A: rows in a few groups, each row roughly a mix of its group's directions:
A (147 x 10):
[[ 14   0  -8 -27  11  17 -23 -50  42   5]
 [-37 -24 -28  -5  17  15 -41   6 -26  22]
 [-11   3  10  -8 -18 -39 -29  -4 -49  28]
 [-14 -14 -38   0   1 -11 -62   2 -16  -6]
 [ 19  16 -22 -35 -17 -15  10   2  56  -1]
 [-16   2 -24  10  -8  20  59   5  20 -28]
 [ 29  -4 -14  65  -8  24   1  14   0 -10]
 [-26 -21 -31 -28 -33  -4  40 -23   1  -1]
 [ 43  34   0  23   9 -42  12 -10 -13 -19]
 [ 33 -16  35  39  27  26  25  -1  -2  -6]
 [ 48  22  13  47 -10  -8  17  20  -8  -8]
 [ 22   8  57  21  25  15  -7  25 -14  13]
 [ 22  -4 -27 -32  14  -8  18 -20   5 -53]
 [-36 -26 -16  -5 -17  46   4 -27  25  -9]
 [ 40 -31  19   2  18   3 -23  34 -33  12]
 [ 19 -43 -33  18  24   4 -32  -8   7 -27]
 [ 28  33  36  27  21 -33 -21  11  -1  13]
 [ 42  22   8   3   6  -2 -23  39 -42  -4]
 [-21 -24  -1 -40  29   9 -45  -6  20  14]
 [-17  -8 -27 -11 -41  44  10 -15 -27  17]
 [ -3  14   9  -8  -4  23 -46  43 -31 -19]
 [-12  13  47 -28  27 -14  22 -15  21  27]
 [-29  16 -13  39   7   0 -54 -10  12 -10]
 [-41  49  35  11 -11  -7 -15  -1  -9  14]
 [ 14  12 -29   8  -6  26 -29 -18   2 -55]
 [-41   8  -8 -31   3  -3  48  27  11 -12]
 [ 37 -24  -8 -24  15  14 -12 -24  35 -35]
 [-21 -27 -15 -48  14  14  33 -32  -2   0]
 [-37  33 -14  16 -12  29 -22 -31 -26 -14]
 [ -2  32  33   3   6   1 -50  32 -18 -10]
 [  9   1   0   4   9  35 -35  44  -8 -38]
 [ 31 -22   6   0  25 -29  11  34  25  36]
 [-16 -27 -29 -29  -9  25  41 -32   3  -2]
 [-10  30  19   5 -13   3 -47  35 -33   6]
 [ -7   3  33 -48  28  12  -6  29 -28  11]
 [ 17 -29 -21  21 -15 -20  27 -37  21  32]
 [-18 -24 -23  17  30  43 -36  -6 -15   9]
 [-11   5   1 -14  24  20  52 -23  18 -36]
 [-41   4   2  -5 -13  56   5  -7 -29  14]
 [ 41  32  16  25  12  32  26 -17 -12 -17]
 [ 53  40   7  -9 -39  -5  -3   3   2  -3]
 [ 14  17  26  45  21  -7 -30  22  30 -13]
 [ 33  30  32  21   5 -16 -42  22 -15   3]
 [ 32  16  -9  58 -11  12  17  20 -22  -8]
 [ -8  28  23  14  11  20 -47  31 -27  14]
 [ -4   3   3 -51 -15 -30  11 -21 -37  18]
 [ -8  -6   0   7   6 -32  43  43  32 -13]
 [  7  -4  23  19  42  37  -7 -41 -16  -3]
 [ 11  16  -9  35  10 -35 -10  -1 -24 -49]
 [ 21  27  24  23  26 -27 -26  41  -9  -1]
 [-20  -7   2 -55 -29   9   1 -36 -19  -3]
 [ -5  14 -16 -13 -54 -40  20  24  -2   1]
 [-10 -10 -30 -16   3  -7 -65  -6 -21   0]
 [-13 -15  -2 -47 -12 -15 -51  -6  15  19]
 [  6  21  35 -16   7 -45  20  24  29  16]
 [ 40  42  37 -31  -1 -16  13 -10   0  -3]
 [-17  29  41 -12  12 -13 -49  15 -15   2]
 [  5 -22 -25  25   3  43 -49  -7   3   6]
 [-51 -23   6  22   8   9  -2  35 -33   1]
 [-60 -35 -26  -9   9   9 -10  -9 -11   9]
 [-15  13  11  10 -33 -16  29  42 -29  28]
 [ -2 -24  13  13  32 -56   1  -8   2  31]
 [ -8 -42 -31  -6  10 -16  36 -25  13  30]
 [-33  46  33 -13 -12   6  22  11  -5  30]
 [-41 -16   3 -55  25  -4 -11 -15  11   9]
 [-54  13  15  22  11  11   3  14 -38  21]
 [ 23  -2  22 -24  19 -25  13   4  42  40]
 [ 37  27  23  -8 -34 -42  16  14  12  -4]
 [  1 -37 -24  10  24  20  33 -22  38  -3]
 [ -2 -12  21  39   9   3  -2 -11 -60 -13]
 [-47   8 -20 -39  11  -5  19   2 -18 -33]
 [  1   0 -38 -55 -25 -20  -6   3  22  11]
 [-42  13  -4  11 -25   0 -21  20 -13 -49]
 [ 41  31  11  -4  -8 -20 -19  17  48  -2]
 [-26  35  18  22  17  26  18  23 -40   7]
 [ 17  31  36  -6  20 -14 -41  24 -26  -1]
 [-10 -26 -52  24 -25 -23 -28   2 -12  -2]
 [ 18  24  23  -2 -42 -47  11  -5 -23   6]
 [ 12  -7 -15 -47  -4  -7  50  16  25 -10]
 [ 35   0  29   8   3 -36   3  30  42  -6]
 [ 49  10  22  49  -3   9  13  -4  12 -17]
 [ 40  21  17  52   6  -1  17  11 -25  -5]
 [  0  31 -11   1 -35  20  10  31  -2  49]
 [-25  16  49 -33  29   9  15 -15  19  -5]
 [ 24 -22 -14  -1  16 -20 -29   3  36 -45]
 [ -3  19 -51 -19 -42  16  -8  25 -12   4]
 [ 25  22  27  11  32 -32 -27  36  -9  -5]
 [ 46  -4 -10  40  -6 -23 -34  11  14 -16]
 [ -5 -40 -30  40   5  -4 -11   1 -43   5]
 [-10  22 -20 -47  -9   2  10 -42  30  -8]
 [-23 -25   3  -8  42  13 -46 -12 -16  20]
 [ 39 -13  35  23  28  27  22 -20 -12 -10]
 [ 42  23 -32   9  -5  26 -16 -14   4 -40]
 [ 41  26  28  16  16 -42 -11  18   5 -16]
 [ 26  23  33 -23 -38 -37   9 -20   8  -2]
 [ 30   7  29  14  37   2 -48  16  -9  11]
 [  3  13  33   9  -9  15  56  -1  30  23]
 [ 37  31 -27   1 -24  16  17  38  19 -14]
 [ 27  32  39  12  20 -12 -39  13 -18  10]
 [ 17  29  -8 -29 -15  -7  21 -34  46 -12]
 [ 15 -34 -23   7  -2 -37  35 -27  25  18]
 [-16 -10 -11 -44  15  14  54  -1   6 -18]
 [ 17  12   5  60 -14 -19 -31 -14 -12 -14]
 [-36 -17   1 -35  -3  41   0 -39   8  -3]
 [ -9  41   3  17 -27   2  25   7 -40  34]
 [-32 -24 -27 -24 -46  18  -1 -17 -16  14]
 [-37 -17  -8 -58   0  -6 -21 -12  18  10]
 [-49 -24 -20 -44   2 -10 -22   3   4  15]
 [  6   9 -41  27  -5  26 -33 -15 -16 -36]
 [-13  12 -42 -35 -20 -22 -10 -35  -2 -25]
 [ 25 -28  -5  26  16 -59   4   7 -13  -7]
 [ 34 -38 -28  -3   9  10 -21 -22  15 -38]
 [  1 -31 -37 -19 -24  36  30 -18   2 -19]
 [  8  21 -15   2 -15  -5  57  32  21 -22]
 [-27  -8 -15  57 -22  -3 -26   2   4  26]
 [ 39  16   9   4  46 -10   8  16 -33  26]
 [  9  21 -30  26  10  29 -29 -18 -14 -42]
 [ 58 -20 -20  -1  14 -22  -8   2  34   3]
 [  2  30   4  30  -8 -46   8  -1 -35 -30]
 [-26  18   1 -28 -13  -8  62   3   9 -11]
 [ 17 -21  12  59   6  -7 -12  26 -29  -6]
 [ -8  30 -22 -35 -34 -30  20 -24  13 -16]
 [ -6  -9 -30  32 -47 -18 -18 -16   4  31]
 [ 17 -24   4 -14   5 -37   2  12  37  46]
 [ -1 -16 -54 -34 -28 -23 -18  -1   7   6]
 [ 10 -21 -18 -16  23 -30  41 -21 -11  38]
 [ 14  11 -15  53 -17 -13 -24 -36  12 -17]
 [-23  35  30   4 -34 -18 -41  14  -4 -10]
 [ -1 -38 -41 -18  -9  23  29 -19 -17  23]
 [ 22  -3  13 -43  -5  21  11 -40  25 -29]
 [-29  -6  41 -15  -2 -26  32  17  -7  36]
 [  2  13 -13  45  -2 -16 -55 -10   3 -20]
 [ 19  22  47 -24   8  13  38  11  22  15]
 [ 10   8  11  46  36  -3 -14  32  31 -13]
 [ 40  38  30 -27   5  -6  28  -3  20 -14]
 [ 18 -11  24 -15  22 -40  20  -8  22  43]
 [ 44  13 -37   7 -14  23 -16 -17   4 -36]
 [ -5   7   8   9   4  66 -27   8   4 -25]
 [-11  56  -3  38   7   0  -2  19 -28  16]
 [-28   5 -20  10  -7  61 -19  22 -11  -2]
 [  2  31  32   9  -1 -52 -29  17  -9  13]
 [-53 -27  -9 -29 -16 -17 -16 -24 -10  14]
 [-34 -12   2 -54  21   1 -28 -20  -3  16]
 [-18  -7 -36   5 -55   6  24  12   5 -25]
 [-18  38  45 -11   6  13  42  -5  13   4]
 [-13 -22 -55  11 -10 -20 -40  10  -1 -12]
 [ -3 -20  18  61  -9   9  -3   4 -28  28]]

the two rows of each list that fit no group, in list order (the others fit one group, some only roughly):
    J176: [ -6  46 -24  16 -14  30 -29  11 -10 -32]
    J520: [ 29  20 -39  27 -17  40 -12  15 -16 -13]
    J96: [-22  33  25  30  18   6 -50  -2 -10  -6]
    J94: [ -3  31 -45  -1  -2  14 -41   3 -18 -31]
    J174: [-14  16  24 -35  26  18  38 -30 -12 -19]
    J262: [ 51  15  -6   2 -30  -4   9  26  38 -13]
    J965: [-11   5   2   5  39  50 -21  34 -14 -12]
    J924: [-59  11   6   2  14  37 -11  24  -1  16]
    J564: [ 25  47  -2  13  25  -8  -6  -7   7 -48]
    J419: [  4 -10 -18 -40  16 -29  34  -5  27  33]
    J73: [-21  32  37 -19  23  38  22 -14  -4  16]
    J871: [ 24 -39  16 -35   8 -29   4  -7  35  19]
    J210: [ 41 -25 -39   5 -39   7  -6  10  -1 -24]
    J431: [ 15 -34 -27 -41   9  -1  36  22 -11 -17]
 => J94, J419
    J579: [ 35  -1  21  52 -17 -28 -10  -1 -24   3]
    J505: [ 19 -10 -51   6 -19 -30 -13  20  32 -12]
    J481: [ 32 -43 -13 -13  20   6 -18 -40  19 -13]
    J275: [-66 -11  25 -19  -2  24  -2 -11  -3   4]
    J408: [ -6  24 -42  44  -5  16 -27  12 -16 -21]
    J935: [  6  34  34  42  25 -36  -2  -2  -5  -7]
    J681: [ 34   9  44  -5 -18 -42   5   0   3  28]
    J455: [ 34 -27  15 -36   3 -31  20  -6  28  24]
    J267: [-45  28  18  14  37  29  -7  -6 -23  -1]
    J30: [-14 -15 -36  -6 -59   9  16 -19   7 -13]
    J81: [-18 -49  20  13  33  -2 -34 -21   9   7]
    J821: [-38 -24 -34  36  -4   5  -9  11 -36  11]
    J674: [  2 -23 -42  -1  -3 -19 -52  25  -9  -6]
    J311: [ 18 -26  13  -2   2 -37  35   6   1  48]
    J204: [-19   1   3  23 -19 -31  11  31 -28  45]
 => J935, J681
    J729: [-10 -31 -21 -11 -13   5  25 -56  23   5]
    J799: [-17 -24 -29  -6 -26  32  30 -21  25 -26]
    J943: [ 11  -9 -36  46  10   4 -25   2 -33 -27]
    J571: [ 10   0 -50  18 -14   3 -49  14 -20   3]
    J677: [ 14 -50  -3   0  40  13  -7 -36  -3 -16]
    J896: [ 33  17  -6  -2  -6  39 -39 -12   3 -38]
    J239: [ 34  35  31 -17  42 -18   6  -4 -19   6]
    J834: [-11  12   5 -17 -48 -12  18   6  10  52]
    J78: [-21  19  16 -44  43   8  27 -18 -16  -1]
    J979: [ -6   6 -25  19 -48  19  37 -26  18  -1]
    J152: [-53  14  35  -3  12  -5   8 -29 -21  21]
    J826: [-39 -55  -8 -16  -6   9 -15   4  12 -28]
    J830: [ 26  -2 -23  13  21  21 -26 -26  12 -49]
 => J571, J896
    J689: [  6  45  10  44 -12  -4   0  43  -5   1]
    J124: [ 23 -48  11 -14  38  -3  -7 -28  26  -4]
    J166: [ -4   9 -38   8 -29  50 -25 -18 -14   7]
    J482: [  2  26  -6  -9 -25 -32  46  38  -2 -10]
    J971: [ -8  44  33 -26 -14 -11 -23   8 -10 -37]
    J11: [-22  27 -13  -3 -48 -11   8  -2  -4  47]
    J572: [-33 -16 -36 -24   7 -20 -44 -15  18   2]
    J33: [-46 -45  -9  22  18  -2  -7  -2 -30  13]
    J930: [-35 -32 -14   4  44  17 -30  -1 -21  14]
    J179: [ 40   5  48   8  11 -21  10  -1  37 -13]
    J927: [-24 -30  17 -14  34 -12  39  12  21  28]
    J28: [  4  43  37  44  -2 -12 -17  -4  20   9]
    J445: [-33  -3  -9 -58 -21 -24 -18  -4  -1  13]
    J19: [-11  19  -9   2 -33 -30  56  17 -10 -10]
 => J572, J927
    J779: [ -1 -15 -35 -61   9  -4  15   3  -2 -24]
    J706: [ 32 -40   2  41   9  11 -20  11 -29  14]
    J395: [-14  21 -41 -38  -3 -23 -34 -10  13 -21]
    J365: [  3  29  12  53  11 -29  -5  27  14  18]
    J247: [ 25 -49 -20 -21  20  -6  24 -32  11  10]
    J116: [ 19  28  15  53  17 -31 -11  21  11   6]
    J369: [-31 -11 -20 -38 -10  -1   1 -47  -4 -29]
    J169: [  2 -54 -42  -2   1  11  21 -21  17  11]
    J944: [-55 -17 -40   5  -3  -4  -3  14 -30   9]
    J648: [ 45  22  18  25 -41   1 -12  23   1  20]
    J279: [-23  -3 -28 -56  10  28  -2  -9  26  -4]
    J123: [ -5  18   6 -18 -33  34 -35  20 -30 -27]
 => J369, J648
    J862: [-15  -2 -10   0 -44 -41  12 -24 -11  36]
    J346: [-15  10  31 -24  -1  -7  15   7  28  56]
    J421: [ 23  20  30  33 -15 -24 -42   8  18 -16]
    J527: [ 20  29   9  34  30 -34  24  31  10  -6]
    J383: [  5  33  -2 -31  -6 -59  10 -14  12  -4]
    J921: [-27   5 -18 -64  -9  17 -20  -9   5  12]
    J285: [-20  16 -35 -24 -45 -27  10  -7  25  11]
    J331: [-25  -2  28 -24  -8 -35   5  21  36  32]
    J973: [-11 -32 -16 -14 -23 -40  24 -30  30  10]
    J609: [-27  -5   0  -5  28 -26 -49 -19 -30  16]
    J578: [ 25 -19 -37  11 -27  26  -7 -21 -26 -35]
 => J383, J609
    J12: [  5 -28 -35  -3  -1 -20  44  16  12 -37]
    J64: [  7 -39  14 -61   3   6  18 -15  -2  10]
    J316: [ 10 -43   6 -14  32  16   2 -49   0 -16]
    J802: [-15  15 -38 -28 -51 -27   1  -6   8   9]
    J607: [ 28  41   9 -32 -38 -15  25   1  12 -11]
    J37: [-29  18 -32 -50 -12  -6  17  21 -23   5]
    J614: [-15 -24  15 -10 -13  14 -31 -61   5   3]
    J55: [ 32  16 -18   9  -9  19 -38  -1 -38 -34]
    J254: [-32 -23 -34   6 -53  -3  11  -4  20   2]
    J704: [-46 -23 -18  15  23   0 -13   1 -43  19]
 => J64, J55
    J476: [  0   7 -18 -14  -9  20  47  17  43 -26]
    J639: [-6 53 41 12 -1 26 25  5 -1 11]
    J58: [ 11 -34  19 -44  -5   6  32 -10  26  26]
    J842: [ -4   3 -17  20  28  12 -21 -42 -23 -42]
    J695: [  6  29   6  41 -39 -37 -13  16 -10  11]
    J306: [-29  13  54 -21  19  10  32  -7   0  16]
    J344: [ 23 -18  40   5  -3  12  47  18 -20  24]
    J555: [-30 -13 -15 -55  10 -22 -20 -27  -4  -9]
    J547: [ 16  -8  19 -29 -12 -31  14  18  41  36]
    J236: [-42  32  -4 -48  -6 -10   3 -17 -16 -16]
    J933: [ 25   8  18 -25  39 -38 -14  24 -28  -5]
    J570: [-13 -37  25 -34   9  38  22 -29  -5   1]
 => J639, J555
    J981: [ 22   2  -7  30 -21 -35  29  42  20  -9]
    J717: [ 22  -2   9  -3 -21 -67   1   6  20 -13]
    J915: [ 22  13  26 -35   3 -27  21   5  47  16]
    J171: [ 23 -25 -13  16  35   5 -18  -8   3 -54]
    J372: [ 10  35  18 -24  -8 -50  -1  23 -20 -20]
    J368: [  2   2  15 -47  31 -35  20  21  -1  27]
    J912: [  4  -2   1 -47   5 -13  24   3  46  32]
    J513: [-51  -4  -4 -29 -25  28   8 -34  -3   6]
    J931: [ -8  -8  11 -28  13   4  48 -14 -37 -33]
    J440: [-29  -5  21  17  15 -41  10  31 -11  39]
    J377: [-36  34   5 -10 -34  -4  43 -16   4 -15]
 => J368, J912
    J328: [ -4 -23 -12 -42 -22  30 -12 -32 -29  18]
    J112: [ 30  20  18 -16 -18 -11  20  10  52 -24]
    J898: [-52   7  10   9  18  11 -16  40  15  27]
    J50: [-19  15  10  -6  11  27 -31  35  14 -46]
    J777: [  0   3  21  10 -16  -7 -28  55 -36 -12]
    J271: [-34 -20 -31  10  17 -39 -37   1 -14  15]
    J553: [ 44  21   2  43   9  34 -18   6 -19  -1]
    J949: [ 18  11  18   7  41 -19 -13  53  -4 -15]
    J665: [-43  26 -12  19  18  37 -26  26  -3   6]
    J160: [ -8   0   7 -30  15  -8 -53  -3 -33  31]
    J629: [ 45  -7 -18  30  29 -11 -10 -12 -21 -34]
    J98: [-12 -23 -10   2  -2  10  25 -53  40  14]
 => J777, J271
